Each path below is one point turned by a fixed rotation once a step. After each direction that follows a path, write how fast that rotation turns it, in deg/step (0 if it stays still).
Each turn is a multiple of 5 degrees from 10 to 175, or 0.

[  9  -9 -14  20 -25  23  29 -24 -14 -10  29  27 -21  39  36  16  -3  17
 -15  28   2  19  12  51   4 -33  -9  36  18  36 -13 -52   9 -10  21  15
  -4  31 -17 -33 -13   7 -33   5   5   0]
[  0 -11 -19  19 -45   3  28   4 -21 -25  21  20 -16  48  26  17   0  -1
 -15  32  13  18  16  38  12  -8  12  18  36  20   8 -56  11 -14  25  34
 -34 -10  -6 -37  13   4 -21  18  10  25]
[ -7 -13   7  35 -22  -9  28 -11   7 -12   0  43 -13  68  28  -4   1   8
 -25  22  17   6   8  28   0 -18  19  43  22  24  -1 -58  25  -5  11  14
 -12  19   4 -29  17  13 -32  22  -5   3]
[-29 -18  -3  30 -20   5  20   3  -3 -21  24   3   9  64  19  11   1   7
   7  33   1   9   8  52   3  -9  -2  33  18  27   1 -54   9   0  33  10
   5  18  -1 -53   2  -8 -14  41  -3   8]
[-16 -17  12  10 -21   3  22 -14   0  -5   4   8   6  62  24  14  22   6
  -9  16  19   7   8  21  15 -33   1  25  16  17  10 -60  27  -3   0  11
 -19 -10 -11 -53  12  20 -11  57  14  34]
[-23 -32  10  27  -6  12  16 -33 -16   6   8  30   0  46  17  20   6  -5
  -2  19  10  18   5  30  11 -35  20  40  19  16  -5 -39  32  -6  32   4
  -5  10 -15 -50 -29  11 -26  49  -2  -4]
[-14 -17   3   6 -14  25  41 -23 -23 -10  31   3   4  38  28  23  13  13
  -2  17 -10  12  12  43  -3 -35 -12  26  18  36  12 -50  18 -15  13  33
 -30   1 -26 -41 -25  20 -17  34  10   5]
[  4 -19  -5   2 -31  22  19  -8  -4 -18  17  44 -23  31  38  26  15   3
 -25  22  20  31   2  21  15 -33  10  30  24  15  -4 -44  31  -7  24  11
 -40   5 -30 -39 -11  21 -28  23  13  11]
[-22 -20  -8  29 -29   3  43 -14 -17 -15  11  39 -17  50  22   8   4  -5
 -11  29   2  17  18  35 -25 -12  17  38  19  30  14 -45  16 -14  30  24
 -33   5  -8 -23 -16  -2 -24  13   6 -17]
[ -3  -5 -11  12 -36  15  34  -1  10 -24  19  21 -16  57  37   9  17  18
 -20  30   7  16   7  45 -11 -25 -20  33   9  34   1 -64   7   2  13   2
 -10  25 -12 -32  11  -1 -23  14  17  10]
[-15 -20 -18  26 -44  -6  15  -6 -15  -8   2  28 -12  60  13  11  10 -13
  -9  35  28  23  15  31   0 -16  19  28  23  10   2 -58   9  -2  32   5
 -11  -9   1 -45  13 -11 -16  37  13  23]
[ -8 -13   7  35 -13  -4  31 -39 -14  12   4  16  -2  66  18  -1   4  10
 -10  19  10  -2  17  39  -7 -34   3  39  14  30  -2 -64  14 -10   1  11
   7  15   4 -35   4  10 -26  35   5   8]
[ -5 -20  -7  20 -18  22  10 -13 -19  -8  29   3   1  43  25  22   1  11
   0  25   7  17   7  50  29 -28  -3  26  28  20 -11 -52  14  -5  27  15
   7  14 -14 -57  -4  10 -22  40   1  27]
[ -7 -20  11  21 -15   3  27 -18 -21  -6  11  23  -1  50  23  14   7   0
 -14  14  12   4   9  22  20 -25  24  27  35  20  10 -49  35 -20   6  41
 -39 -16 -14 -42   1  30 -23  43   1  21]
[  4   5   8  -3   2  -3  11  -6   4   3  -4  -4   2   5   2  -6   5   6
  -6  -6  -2  -9   3  -4  -7  -6  -7  -1  -4   6   7  -7   1  -4 -20   6
  -7  -4   1   6   7  10   0  -1   5   3]  155
[ -2   4   0   2   6   6   5   0   1  -3  11 -11   5  -1   2   0  -3   9
   7   1 -12  -4   1  13  -6   1 -14   3  -3   9  -1  -2  -7   1   1   0
   9  13   0   0  -6  -3   1  -4  -3  -8]  125

[  1  36 -12   8  48  30  27 -27 -45 -25  21   8  47  39  -4  -4  33 -27
  10   9  11 -42 -14   3  15 -22  20   4  18  -8  -1  23 -17   0  -7  18
  24 -41  18 -12   6 -20  12  -1 -18 -20]
[ 11  26  -3  10  40  41  16 -29 -33 -29  -7   7  52  29 -15 -14  22 -29
 -10  17  13 -38  -2  20  16 -15  22  -6  37 -18   2  18 -19   7  -9  24
  34 -20  36   1  15 -28  15  -1 -26   0]
[ 12  30   6  23  35  59  21 -10 -19 -49   2  -1  48  30 -17 -27  11 -19
  15  15  26 -24  -2  -2  14  -2  27  -7  36 -20   5  10 -15  13   1  26
  14 -19  32   6  17 -30  15 -12 -26  23]
[ 12  37 -18  35  37  43  24 -11 -17 -51   6  -4  52  36  -9 -15  12 -17
  17  -9  35 -26 -11 -16  17 -10  23  -6  16 -12   1  14 -21   5  13  28
   0 -43   9   9   9 -28  -9 -19 -25  12]
[ 23  22 -28  17  33  13  44 -23 -16 -38  -4   6  53  32 -12 -15  31 -34
   3  -9  18 -33 -12  -6  20  -6  22 -10  23 -23  -1  23 -28  12   3  38
   5 -44   3  13   6 -32   2 -17 -11  -3]
[ 18  29  -4   2  32  14  52 -19 -21 -27   9   5  41  35 -14 -16  36 -31
  21   7   5 -44 -18   4  18 -10  39  -6  38 -17  13  39 -18  16 -15  22
   5 -27  11   4   6 -24  21 -10  -7   6]
[  9  44  -7  18  34  33  20 -24 -31 -24   8 -14  39  34 -16 -15  19 -31
  25   0  20 -52  -9  18  15 -18  40   1  35  -9  19  30 -21  16 -30  18
  11 -15  14   3   2 -11   5 -13 -29  11]
[ 21  30 -13  29  31  44  14 -26 -17 -33  -1 -16  42  16 -15 -20   5 -39
  15  -3  23 -45  13   7  18  -5  26  -8  26 -25   0   8 -18  25 -23  45
  12 -13   9   5   3 -12   8 -20 -37  12]
[ 25  23 -17  34  38  47  36 -16  -6 -35   3   4  41  26  -6 -15  13 -24
  26  -7  11 -38  12 -23  12  -6  31 -12  24 -25  -5  11   2  12 -11  48
   1 -29  -2  10  11 -13  28 -15 -30   5]
[ 27  29 -34  33  44  26  29 -22  -7 -24  -5  11  50  46   2 -11  24 -22
  21 -14  11 -36  -5 -15   6 -25  32  -6  26 -17  15  26  -4   0 -10  25
   7 -29 -11  22  19  -8  14  -5 -23  -3]
[ 33  25 -38  15  43  20  31 -21  -9 -30 -13   7  54  37   0 -19  20 -40
  11  -1   9 -34  -8   4   4 -10  25  -1  35 -28  27  31 -22  22 -26  18
  15  -3  -4  19  15 -19  11   2  -8   6]
[ 21  38 -25  10  43  40  37  -5 -19 -42  13  -7  39  28  -1 -21  10 -44
  32   9  15 -35  -1  -8   4   5  27  11  26 -24  24  25 -16  32 -35  18
   8   3   0  -2   2 -16  18  -1  -6  14]
[  7  42 -35  27  50  46  19 -17 -30 -34  25 -12  36  29   5  -8   7 -40
  26  -3  20 -43   6 -14   8  -8  18  12   9 -17   7  12 -12  22 -30  27
  17 -19  -5 -10  -4  -7  10  -4 -24 -11]
[ 19  24 -33  19  55  40  20 -29 -27 -27   3  10  48  26   7 -11  18 -38
   0   6   2 -41  14 -11  10 -13  10  -3  18 -28  -7   6  -6  11 -18  42
  30 -22   1  -3  10 -12  27   2 -25 -22]
[ -9  -7  -2  -3 -10   4   6 -13  -4  -8  -3  -6   4   8  -9  -2   6   1
  -1  -9  -2   1   8  -4 -11   6  -7  -7   4   9  -2  -4   5  -7  -9 -11
  -1   1  -4   0  -5   0   4  -2   4   2]  0
[  0  -4  -7   2   2  -7   9  -3  -1   3   4   6  -1  -1   4   5   7   0
  -2  -6  -5  -3   1 -12   3  -2  -4  -4  -9  -1 -13  -3   4  -5   7  12
  -3 -16  -9  -2  -2   1   3  -3   1 -14]  80
[  9 -10   0  -8  -4  -3   5  -2   5  -2 -10   4   3 -10  -3  -5   1 -10
 -11   6  -6   2   7   3   1  10  -6  -5   3 -10  -5  -3  -5   9  -1  11
   4   6   4   0   0  -7   7  -1   4   2]  120

[-26   8  -9 -28  -5  28 -22  28 -25 -17   8   8  15 -25 -10   6  10 -27
  44  -6  26  -8   5  18  56   0 -75  49 -12  25   9 -22  24   2 -19  20
 -14  23   9  15  28  -4 -27  -1   4 -18]
[-32   2  11 -22   3  20 -21  25 -16  -9  -6   0 -10 -50   2   5 -30   0
  26 -40  13 -15  39  12  36 -68 -40  23 -17  31  11   3  25 -15 -17  17
 -34  16  20   9  27 -29  17  -4  18 -16]
[-30   3   7  -6  11   9 -19  25 -42 -27  10   7   9  -5 -24   8  31  -1
  47   7  37  -5   5  13  46 -35 -55  39  -4  25   5 -19  31  16 -12  16
 -36  10  37   1  18 -28 -18  16  16  -4]
[-26  -2  -6 -43  24  18 -29  39  -6 -15   4  10   1 -57  -2   4 -20 -26
  46 -18  18 -13  30  22  51 -22 -57  28 -27  29  13  -9   8 -26 -20  17
  -8  15   3  11  24  -7  -6  -8   8  -3]
[-35   1   0  -1 -22  14 -19  18 -29  -9  -6  -1   4 -21   1   9  10   9
  24 -27  23 -14  27   4  42 -49 -49  39  -9  21   6  -3  43  21 -17  25
 -50  29  39   7  29 -22   5   2  16 -30]
[-24  12  15 -31  26  29 -17  28 -29 -24  11  -3  -1 -27 -28  -2  -7 -17
  56  -3  27  -2   9  18  46 -44 -58  27  -1  38  14 -13  13 -23 -15  11
 -19  -4   4   8  12 -37 -21  16   7   9]
[-32 -11 -11 -17  21  -4 -28  38 -16 -10  -2  25   8 -44  10  21   1   3
  30 -16  24 -21  32  25  47 -28 -45  33 -40  20   0 -11  28   7 -11  14
 -27  24  41   4  35  -3   9 -12  24 -14]
[-37   8   9 -24 -22  32 -17  13 -19 -14   0 -12   7 -24 -23  -9   9 -28
  46 -23  19   0  13  -7  44 -39 -61  45  11  22  22  -6  19   0 -33  34
 -31  24  12   5  17 -21 -14  11   5 -14]
[-12   8   3 -20  34  14 -28  35 -26 -19   7  -1  -8 -30   3  12 -12  13
  32 -12  25 -25  33  28  46 -50 -51  15 -25  38  -1  -2  37 -17   1  -2
 -31  -2  18  15  21 -38   1   4   7  -6]
[-50  -4   5 -16  -4   8  -9  31 -37 -21   3  28  16 -33 -17  11   6 -25
  44 -11  24   4   3  21  42 -19 -45  52 -13  21   8 -25  14  15 -26  22
 -22  27  33  -1  27  -2 -12  -2  29 -13]
[-23  -3  -6 -32  15  20 -36  19   6  -8  -8 -18  -6 -41  -8  -4   0  -9
  42 -20  18 -18  41  -4  53 -56 -55  21 -14  19  13   9  19 -25 -19  28
 -31  15  14   7  19 -27   4   7   0  -4]
[-19  14   5  -9   0  17 -11  37 -53 -16  14   9   7 -11  -3  12   5   4
  28 -11  27 -15  14  27  46 -18 -60  40 -17  37   5 -20  45  21  -9  -1
 -31  18  29  14  29 -28 -15  -2   6 -27]
[-50  -8  10 -28  14  20 -17  25 -14 -23  -9  16   1 -50 -19   7 -23 -25
  47 -21  22   0  13  14  36 -49 -42  30  -9  25   8 -11   1 -26 -24  21
 -19   7  18   6  22 -17  -2   6  33   7]
[-12  -6 -11 -17  15   3 -37  24 -12  -9   6  -4   5 -22  -2   8  33  11
  38  -7  27 -19  38   5  53 -38 -57  36 -23  16   9  -3  40  14 -13  23
 -39  24  39  -1  24 -20   3  -3  -7 -18]
[  2   6  10  -8  -1   3   6   4  -6  -1  10  -1   3  -2  -8  -6  -3 -10
   7  -1  -8   9  -4   0  -4   4   1   9   6   4  13  -4  -7   3 -11   2
   6   4  -8  -7  -5  -1  -4  -3  -8   1]  160
[ 13   6  -4  -5  11   1  -2   9  -5   0   8  -2   0   5   2   1   4   1
   3   9   2  -5  -1   8   6  14  -8  -6  -5   5  -2  -3   5  -3   9 -10
   6  -5  -5   5  -1  -3 -10   1  -8   0]  130

[-13 -26  -7 -27  22  48  -1  -6   8   4 -16 -18 -46 -10 -14 -14  10  10
  31 -23 -29  -1 -27 -28  -6   7  36  19   9   8 -20 -36   3 -21  36  11
   3  39 -19   5 -22 -36 -25  -2 -15   0]
[ 10 -27 -14 -40   9  45 -18 -23  18  -6 -11 -30 -54  -8 -17 -17  14  10
  20 -31 -24  -6 -32  -6 -13   2  32  23   6  -4  -8 -32 -11 -23  33  18
   2  35  -8  -5 -23 -25 -31  -6   5   7]
[ -7 -23 -15 -41   2  26 -35 -10  14   2 -24 -27 -38 -21  -8  -9   7  14
  30 -42 -22 -16 -41  -8 -15  -9  29  27   9   2 -28 -31 -17 -16  20  30
 -14  39  -9  -3  -7 -30 -34  -8  -7   2]
[  7 -25  -3 -31   9  32  -9 -13   1  -5 -29 -37 -41 -21  -3  -4  24  17
  36 -42 -25 -24 -32 -25 -17 -12  13  17  13  21 -17 -27 -21 -32  18  20
 -24  39  -5   0  -3 -22 -32   4 -13   3]
[  8 -16  -1 -21  12  65 -21 -28  -7  -5 -21 -23 -26 -24 -16  -1  33  11
  22 -38 -16 -25 -21 -19 -21  -8  29  19  18  11  -9 -36 -21 -21  22  22
 -26  38  -7  -2  -8 -18 -12  -2 -17   2]
[-17 -15  -3 -16  22  62 -15 -17   2   4 -30 -20 -31 -29 -15   5   8  16
  27 -26 -20 -12 -28 -34   0  -7  40  11  21  10 -20 -35  -9 -16  34  10
 -11  46 -17   4 -15 -27 -10  -4 -24   4]
[  7 -21  -8 -16  17  59  -8 -29  18  -9 -24 -35 -53 -19 -19  -1   6  14
  23 -21 -21  -5 -31 -25  -4 -13  26  10  17   0 -10 -26  -9 -23  35   0
   1  45 -13  -1 -24 -25 -20  -6  -3   8]
[ -5 -19 -13 -21   9  43 -40 -25  28  -3 -28 -30 -43 -20 -23  -3   4   8
  23 -25 -16 -13 -35  -5 -11 -17  23  27  18 -13 -26 -21 -18 -15  21  18
  -5  51  -9   1 -22 -23 -26 -18  -4   8]
[ -6 -30  -2 -19  13  27 -20  -8  17  -3 -42 -30 -44 -18 -12  -1  13   9
  39 -26 -27 -22 -31 -18 -15 -16   3  26  20   5 -38 -17 -16 -30  10  13
 -12  51  -3   8 -13 -28 -32  -7  -9  -1]
[ 13 -25   9 -14  19  57 -21 -19  -2 -11 -30 -24 -38  -8 -18  -1  35   3
  25 -27 -20 -28 -16 -10 -26  -9  10  31  21   6 -26 -21 -18 -33  10  16
 -16  43   4   6 -20 -22 -21  -9  -7   1]
[-12 -19   0 -15  30  60 -22  -3 -13   0 -31  -7 -30 -15 -15   6  20   8
  24 -22 -18 -20 -19 -13 -17   1  38  31  22   8 -34 -34 -12 -20  16  18
 -11  46  -5   8 -17 -32 -18 -13 -20   0]
[  2 -25  -7 -19  29  58   4  -5  -3  -7 -27 -23 -54  -7 -13   5   7  13
  21 -16 -27  -7 -26 -18 -10   6  38  22  13  10 -21 -35  -6 -30  26  -3
   5  42  -5   4 -20 -29 -27  -9  -5   7]
[  7 -21 -20 -25  13  56 -27 -12  10 -11 -21 -28 -51 -13 -20   5   1  14
  12 -25 -16 -10 -35   4 -17  -5  42  26   8  -8 -15 -36 -20 -20  17  13
   3  42  -3  -2 -17 -20 -35 -19   8   8]
[-11 -21 -19 -26  12  32 -23   1  10  -7 -35 -32 -47 -22 -10  10  -7  21
  29 -30 -19 -18 -40  -4 -12 -14  29  23  15   4 -31 -31 -21 -23   6  15
 -10  48  -2   2  -1 -19 -41 -15  -2   4]
[  7  -7   4   2   3  -5  20   2   1  -4  -3  -9 -11   4   3   1   0   2
   6   2  -6   3   0 -11   2  -1 -10  -6  -1  10   5   3   3 -11   3 -12
   2  -2   1   1   1   0  -5   8   2   1]  135
[  8   2   2   2   4   1  -4  -5  -6   5 -15  -1  -4  -4   5  18  -3  -1
  -6   4   8  -8  -1   4  -2  -2   0   5   4  -1 -12   3  -7  -2   1 -14
   4   2   5  -7  -7  -4   2   3   1   8]  10
[  9   9  -6  -5  -4  -1  -9   8   5   2  10   2  -1  -8  -4  -1   2  -3
   2   8  -2 -11   5  -4  11   6  -7   2   3   8   0  -8  -9  -1  -3  -8
  10  -2  -3  10  -3   6   1   4  -2  -4]  0
